Each row of Y is roughly a mix of the hidden directions of one of several groups.
Y (165 x 12):
[[ 32 -14   6  14   1 -33  16  -7  20  18   2 -17]
 [-14 -26 -14  21  28 -14 -30 -13  10  -5  -9  12]
 [  7  -4  16  -3   6 -24  -8 -46  27  -2  -5   3]
 [-29  20 -18  12  26 -14   3   9  25   0 -13  19]
 [ 16  15 -25  -9 -25  11 -13   1   2  25 -27  21]
 [-32 -15   4  -5 -17   0 -20  20 -20 -21  24   4]
 [ 12  32 -29 -17  -1  -4 -11   8 -16  28   1 -16]
 [ -2   9  29  11  20   9  35 -30   0   7  13   5]
 [  2   7   6   3  17 -34 -18 -10  -2  20 -35  15]
 [-23  -8  13  28   7 -24 -23  25   3  -6   3  21]
 [ 18  21 -18  23  -7  -3 -26   3  33 -15   6 -15]
 [  4  18 -26   0  14  -4   9   1  36  11  25 -23]
 [ -6  13 -18  36 -10 -10 -12  32   3 -26  -4   3]
 [ -9   8  22 -17   6  -5 -20  23  20  24 -21 -23]
 [-12  14   5 -33  10  11  35 -13  -1  20 -13  15]
 [ 39   5 -13  -9   8 -13 -32  15   7 -22   6  -7]
 [ 28  38 -19  -4  -6  -3   0 -16  16 -18   0 -19]
 [ 39  20 -22 -18 -21 -10 -11   8   8  14  -8  10]
 [  9 -20   5   2  19   9 -25   7  -6  19  21  37]
 [ 12  10 -23  24   7   8  -9  14 -41  -8   4  20]
 [ 13  -2  -6  21   0 -16  18 -34  10  15 -29  18]
 [ -4 -22   7 -24  27  -3  -1 -34 -23   1  -9 -18]
 [  0  -6 -20   3  11  28  -7  19 -42  -3  -4  17]
 [ -5  21  24 -18  -9   1   6   9  -6  40  10 -23]
 [ 36  17 -28 -15   3  31   0 -16   1  -2  -1  -6]
 [-19 -14   3  28  13 -19 -13  22  -9 -22  21  19]
 [-21   6  -5   5  38  13 -17  -4 -19  16 -22 -17]
 [ -3 -34   9   5  20  14  23  22 -23  21   8   2]
 [-11  55  -1 -11  -7  -4  -7   6 -19   5   5   6]
 [  3  -5  22   8 -16 -21  22   7 -30  22  -4 -25]
 [ 10  -4  11  11  31  21  -8  21 -18  20   3  29]
 [-13   9  -2  -7 -22  39  10   1 -30 -20   8   9]
 [ 17  10  -9  -9  -9  15   9   7 -41 -33  -8  -8]
 [ 22   8  19 -12  -2  15 -29  25 -18 -14  22  10]
 [  1  14 -19   7 -23  38  16  16  -3 -27  -1   0]
 [ -8 -20 -31  -6   0  17  31  21  17  15  14  -4]
 [ 11 -27 -13   0   9 -15  13  32  26   2  26  -3]
 [-18  -4  13 -14 -22  36   6  22 -11 -16   2 -21]
 [ 16  32  23   5 -11  -1 -31  -7  28 -11  -5   1]
 [  6  24  25 -18  27 -11 -20   2 -10 -11   6  28]
 [  7   5  14  -2  -5  -6 -18 -29  31  20 -27  16]
 [ -8  35 -15   0  12  34  12  -2   2  19   2  23]
 [ -8 -21   4 -18  -7 -10  17 -23  26  27 -20 -15]
 [-19 -28  15   2 -14  -2  29  -9   4  21 -26 -16]
 [  7   7  20  10  13   2 -29 -32 -19   0 -29  -3]
 [-38  20   3   7   6  11   2  29  -4 -16  -7 -25]
 [ 12   7 -11  12  25  -3 -29 -21  22 -11  29   4]
 [ -4 -28 -17  -6  36   5  -2  -2  -5   8  29  20]
 [-10 -21 -32  -1  28 -11  17   6   5   4   8  32]
 [-34  20  -3 -19 -27 -17   1  23 -15  -4 -14  -3]
 [-14  -7  13  -9 -10  -1  34  10  -3  -5 -17 -41]
 [ 11 -18  10   0 -27  -8  27 -20  -6  -6 -36   3]
 [ 16  -3 -10  -5  -6  18  27  23 -31  25  -5  14]
 [  4  36  -7 -11  14  -1 -26   0  32  21   5   8]
 [  0  11  30  23  -4 -35  -2  19  -4   1  14 -22]
 [ 26  21   5 -28 -16  24  23   2 -22  -5   7  -2]
 [  2  24 -30 -30 -13  -2  14  32   6  -5   6  -4]
 [ 22  24 -29  17 -10 -13  10 -27  -1 -23   1   2]
 [ -5  15 -15 -21  11   7  31 -15  28  29   0  -1]
 [ 31   2 -27  -8  16 -12 -30  23   6   6   3 -11]
 [  5  -1 -25  -6   7  -5  17 -14  10   8  10 -49]
 [-34  20  18 -19   1  11 -17  32   8   4   0 -10]
 [-13 -29 -11 -16  11  33  12 -29 -11  -2 -12  -2]
 [ 10 -11 -25 -13  11  27 -11 -38  13   0  15  -3]
 [ -2  20 -39  20 -15   8   1  23  -6 -24   5   8]
 [-30   1   9  27  -3 -14  -8  30   6  -5  -8  30]
 [  9 -12  12 -23  19  -2  -7 -22   5  32 -29  13]
 [ -4  12 -27 -29 -28  -6  -5  18 -15 -11  -2 -26]
 [ -9  10  10  -6   7 -28 -22  -2 -26  13 -28 -24]
 [ 14 -17   3   1   2 -15  28 -24  24  23 -21 -13]
 [ -5  -3 -16 -16 -33   6  39  12  17   4   6  13]
 [-14 -22  10  42  -1  -8 -13  18   3 -13  23   3]
 [-12 -12 -27  11   8 -26  -5 -28  12   5   4  32]
 [ 42  17   7  29 -13  14   1 -18   8   8 -13  -1]
 [-14  19  18   5  18  24  30  -9  13 -15   6  26]
 [ 33   8 -29 -12  -8  -6 -24  -1 -10  22  -6 -19]
 [-21  15  -4  -9  24  -4  -4  22 -12 -27  22 -26]
 [ 29  -3  11  30  19  -5  27  -6   5  16 -24   5]
 [-17   1  19  -2  30 -23   4  26   6 -28  13 -10]
 [ -8  -4  -3  25  -4 -18   7  36  -3 -33 -11  16]
 [-18   9   1  12 -14 -15 -22  12  18 -33  19 -21]
 [-21   1   0   9   4 -23   3  51   0   5  -5 -12]
 [  0  -9 -33  24  -6 -30  13  21  -4  14 -13  12]
 [  3 -13  -8 -16 -24  10  15  -4  12   3 -45  15]
 [  7  16   5  27  23  14 -11  -8   4  13  36  20]
 [-24   2  -2  -4 -15 -38 -14 -13  26 -23  -6  -3]
 [ 12 -28  35  16  -6 -13   1   3 -17  -7 -10 -27]
 [-39 -21  -5 -18 -12  13 -22   5  -9  10  18  13]
 [ 12 -29  28  25  27  -2 -10 -23   5  -6  -1   1]
 [  4  -4 -18 -13  18  26   0 -27  14 -11  14 -33]
 [ 18 -15  -6   2  15 -19  -9  23 -24   4  37  13]
 [ 27  16 -25   9   9   3  -6 -10 -22  -9  15  33]
 [ 19  -4   4   3  39  12 -20  11   4   5  30  19]
 [-13 -27   1 -19  10  20  12 -36   7  17  -5 -18]
 [-12  -8  -5  -3  -4  19 -14  10 -39   0  14  35]
 [  0  -6  -9 -13  13 -23   3  20  -8 -10  25 -41]
 [ -4  27  19 -11  -1  -6  -2 -20  28   5  -8 -35]
 [-17  14  18   4 -11 -24  11  13  21   3  29 -28]
 [ 13  14  23  -4   4  38  -3  20   5  19  -8 -25]
 [ 36  18 -20   0   1  21  26  -5 -14   0   8 -20]
 [  8 -16   9 -27  -4   2  16 -13  25  28 -13 -27]
 [ 32  -3   1  -8 -37  19   8  -4 -26  -4 -15   3]
 [ 23   9 -25   9  25 -20  19 -24   2   4  -9  22]
 [ 13  -3 -15  -1  29  -1  10   8  14  42 -21   6]
 [ -8  -5  -9  21  29  37 -22   0   9  -6  -1  21]
 [ 46  -9  15   5   6  -9   0  -1  23  22  -1 -15]
 [  5  39  31 -15  -7   6 -10   9  14  24   9  -2]
 [-11 -11  12   1 -22 -21  26 -14  16  -2  16 -34]
 [ 16 -34  18   9 -28   1 -12   5 -16  15   2  25]
 [ -1  -1  29 -31   6  17 -19   8  16  29 -17   0]
 [ -9 -35 -18 -12   8  -6  11  21   4  -8   2 -36]
 [  7 -17  31  -9  -7  10   4   1  25  28 -16 -25]
 [ 25  -5  -3   7 -15 -21  -9  -2 -22   4 -34  27]
 [ 25   3  -5   2 -31  22   9  12  12   5  33 -18]
 [-28   5  13 -14  25  17 -35  13 -19   3  -1   2]
 [ 17   7   1 -24   8  23  -2 -28   6   6 -16  35]
 [ -5  -4  -4  -7  26 -38   8   4 -23   6  10 -30]
 [-27  15  29   9   1   0 -24  -9 -16 -28 -15  10]
 [ -1  18  11  20  30   8  -8 -21 -10  37  -4   9]
 [-14 -18   6  38  26 -13   1  22  -7  -8  10  17]
 [ 17  -8  21 -14  10  -1 -15 -41   8  23  -7 -13]
 [ -3 -41 -13  -6 -13 -14  23  23  19  12  -3  -5]
 [ 20  45  -5  13  -5  -7  -5   1  -9  22  25   4]
 [ 36  -6   5 -26  -8  22  17 -12  -7  26  -7  -8]
 [ 16  11 -18  24 -21 -25  19  14 -10  16   0 -25]
 [ -5  -1 -27  -2  32  18 -36   3 -11  -1  -9  17]
 [ 10  -8   1  15  12   1 -42 -10  23 -14  23 -15]
 [ 17  27 -13   8 -37  -8  10  -2  27  -4 -11 -15]
 [-10  18  -5 -30   9  21  41   1   4  14  11   4]
 [-11   3  16  21   4  33  11 -25   7   1  -2  34]
 [ 25  -2  -1  18  30   1 -40   3   6  -8  18   3]
 [ -5  28  -4  38  16 -12  -2  13  14 -26  -2 -12]
 [ -9 -15 -13 -16  17  10   2   4 -11 -28  -3 -42]
 [-38 -19  20 -20  21 -13   1   6  -7  21   0 -10]
 [-37  15   5   5  -3  -1  19  25  10  12   2  30]
 [ -6 -32  -7  11 -16 -24  -9  15  -5  15  28 -21]
 [ 32  26 -25  28  -9 -10  -5  19  -4  10   3  -9]
 [ 32   8 -29  15 -20   0  25 -17 -16  11   3   3]
 [ 11 -14  -2  -8  16  29 -16   0 -24 -28  21  19]
 [ -9 -28   7  -9  -7 -11  42 -21   6  -8   2  20]
 [  7  17 -15 -14   1  -5  30   2  10  15  19 -38]
 [ 25 -14  28 -13 -38   3 -17 -15  -2   5  -5   9]
 [ 36  -9   3  28   0 -19   6   0  -3   8  22 -26]
 [  3  -8 -46  15  24   0  -1   7 -13  -1  17  18]
 [-20  -9   1 -15  41   2  -3  -5 -29 -23   6  -2]
 [ 16  15  -4 -34  -2  16  33 -12   3  25   2  11]
 [-14 -16  -9   8   5  18 -11 -25  10 -21  -8 -39]
 [ 24 -10  12   9  -8 -25   2 -22  -5  42  -6  -4]
 [  9  22 -20  -1  12   8  39   4 -27 -12 -11 -15]
 [ 22   8 -12  12 -14   1 -17 -11  28  10 -21  33]
 [ 22  -5   5  29 -18  29 -13  -2 -22   8  12  20]
 [ -5 -10  11  23  -6 -30  29   0  10 -19 -15 -25]
 [  8   8  -3 -10 -11  42  -3  17 -18   3  22 -24]
 [  5 -10  22   2 -12 -26 -14 -23  13  29 -26   0]
 [  1  34 -14  11   0   5 -11  34  -5  10  29 -11]
 [ -8 -16   7 -13  -8  34  10  22 -15  13  15 -30]
 [-26  12 -20 -12  -7   3   4  -6 -29   8 -31  23]
 [-12  -4  23   4 -14  -4  34  -7  16  10 -18  33]
 [-37   8  -7  -8  18 -12  21  -3  16   9 -31 -12]
 [ 11  18  13  -2  -4 -15  -2 -11  39  13  27 -22]
 [ -9  -5  -4 -14 -31 -36   1  14 -15  15  -1 -24]
 [-37  -2   5 -24  16  12 -18  31   1   4  12  -6]
 [ -6  24  -4   2 -23  19  15  -1  18   1 -35  24]
 [-10   6  -1 -24   9 -11 -15 -29  33  23 -14  -8]
 [ 13   9 -41  12 -16  10   4  10 -23   1 -27   6]]

Each list below has two rows that fit no group; the rest each fit one group, if only roughly. Name those rows in the order they come.
  * J_491: [-13  17  13  -7 -36  -5 -16 -13 -32 -13 -17  -3]
  * J_847: [ -5  -6  45  -1 -10 -13  12 -10 -28   0  14 -16]
  * J_794: [ -2  -8   8  16   7 -41 -10  30 -26   4   6   6]
  * J_340: [ -7 -22   7  -6 -26  -1   7  27  25  12  31  -6]
  * J_746: [  9 -14   0  35  23 -27  10   4  29   3   8  -4]
  * J_246: [-28  18  -1 -18 -19 -24 -13  -1   4 -34  -8  -7]
  * J_793: [  2  24 -21 -22  -8  11 -17   2 -12  -4 -41  -5]
  * J_163: [ 21  22  10 -17 -31 -30  -4  -2  21  -6   9 -10]
  * J_54: [ 19  -1 -35 -24 -16  15  29   5  13   9  -7   2]
  * J_168: [-12  40   0   0   6 -12  -8  -2  28 -18 -19 -18]

J_340; J_163
  * J_826: [ 10   5  16 -12  -6   6  -6  -3  20  50 -13  11]
  * J_860: [ -6   7   0 -11  27 -13 -30  13 -15 -16 -23 -26]
  * J_869: [ -3  20 -27   6  24   9   1  27   0  33  12  10]
  * J_719: [  2   2 -35  -8   2  17  -3  11  -9  -6  34 -29]
  * J_976: [ 33  -1  17  -5   4 -15  -8 -14  40  13 -10  -9]
  * J_231: [ -5  25   2  -5  -7 -15 -22  26  18  20  31  -5]
  * J_198: [ 19 -12  28  22  11  17  -7  33   4   6  20  -6]
  * J_743: [  2   5   2  14  48  27   6 -17   0  13   6  -7]
  * J_449: [ 39  -4  -2 -17  27  -6  17  16  -6  -6  23 -10]
  * J_909: [ 25 -12   0  13 -21   3  29 -17 -36   0  -7  -6]
  * J_436: [ 36   2 -26 -11 -14  12  12   9  26  -1  17  14]

J_826; J_231
  * J_274: [ 22  14 -26  -4  -1  15   5  19  26   4  25  24]
  * J_593: [-15  16  16  -6  11   3 -40  11  11  26  14  16]
  * J_301: [-13 -25   9  22   9  -6  24   2  24  20  -8 -27]
  * J_520: [ -4  12 -24   8   2  22  15 -16  34 -25  -4  18]
  * J_578: [ 25 -15 -19 -21 -20  10 -14   1   0 -30 -11 -22]
  * J_5: [-14  -9  21 -25 -18  31   9 -22  18 -15  -8   4]
  * J_147: [ -9 -32  10   4  14 -11 -23   8 -37 -17   6   1]
  * J_966: [-15  19 -41  18  13  -1  20 -20 -12  -4   1  11]
  * J_681: [ -6  13  22 -21   9   2 -30 -27  29   4  -5   8]
  * J_761: [  2 -29   1  -6  10  32   2   3 -15   5  37  15]

J_593; J_520
  * J_411: [ 10  24 -20  42  17  -3  -4   3  -6 -10   2  24]
  * J_366: [  8   0  -3  32 -24 -17 -20  15 -15 -18 -26  -8]
  * J_423: [ -4  10 -30 -30 -22  -6   9   3 -23   3 -12  27]
  * J_540: [ -2  20  19  21  -5 -19 -33   7  19 -18   1 -22]
  * J_223: [ 10   8  26   7  13 -14  -9  16  38  -7  -1 -28]
  * J_11: [-10 -13   1 -18  27  -7  11   2   0  16  44 -13]
  * J_370: [-21  18   6  11   7 -20  -4   3   3   0 -40  30]
  * J_838: [ -4  -1  -7 -11  44 -23  -6  13 -17  -4  21  16]
  * J_140: [  0 -27  -9  -3 -12  24   2 -27   0 -39  -6   5]
  * J_27: [ -7 -37  -7  17 -18  -7  -1   0  26 -32   3  -5]

J_423; J_27
  * J_767: [-18  -5   6   4  16 -34   5  15 -21  36  -8  -3]
  * J_548: [  9   1  37  -6 -18  16 -30  20  15   8   2 -15]
  * J_552: [  2 -40 -18  10 -21   7  -2 -11   2 -29 -15  11]
  * J_403: [ -1 -22   6  -7  -7 -22  36  14 -17 -23  10 -18]
  * J_303: [  0   4 -38   7 -12  35  20   0  24  -2   1  -1]
  * J_911: [ 25 -15  26 -17 -22 -25   1 -18  17  -1 -17  -7]
  * J_935: [ 5 12  4 -6 12 10 -1 13 26  5 50 -6]
  * J_946: [ -6   5 -11  23 -17 -26   4  20  26 -13  -2  31]
  * J_265: [-13  12   6  -4  -6 -41 -16  31  -3  12 -18   6]
  * J_787: [-13  10 -27  -5  12  16 -31  -5   5 -27 -12  23]
  * J_157: [ 21 -31 -19  -2   5  25   9 -23   5  13 -21 -12]
  * J_790: [-16 -24  11  36 -16  -3  15  16 -12 -16  11 -18]
  * J_280: [ 13  -9  19 -23   8 -16  -1 -14  -6  15 -26  36]
  * J_538: [  9  17   2 -20   4  10   9  -6  31  22   6  37]
  * J_57: [ 15  24  -5  13   1 -23 -21   1  -1 -38  11  16]

J_552; J_946
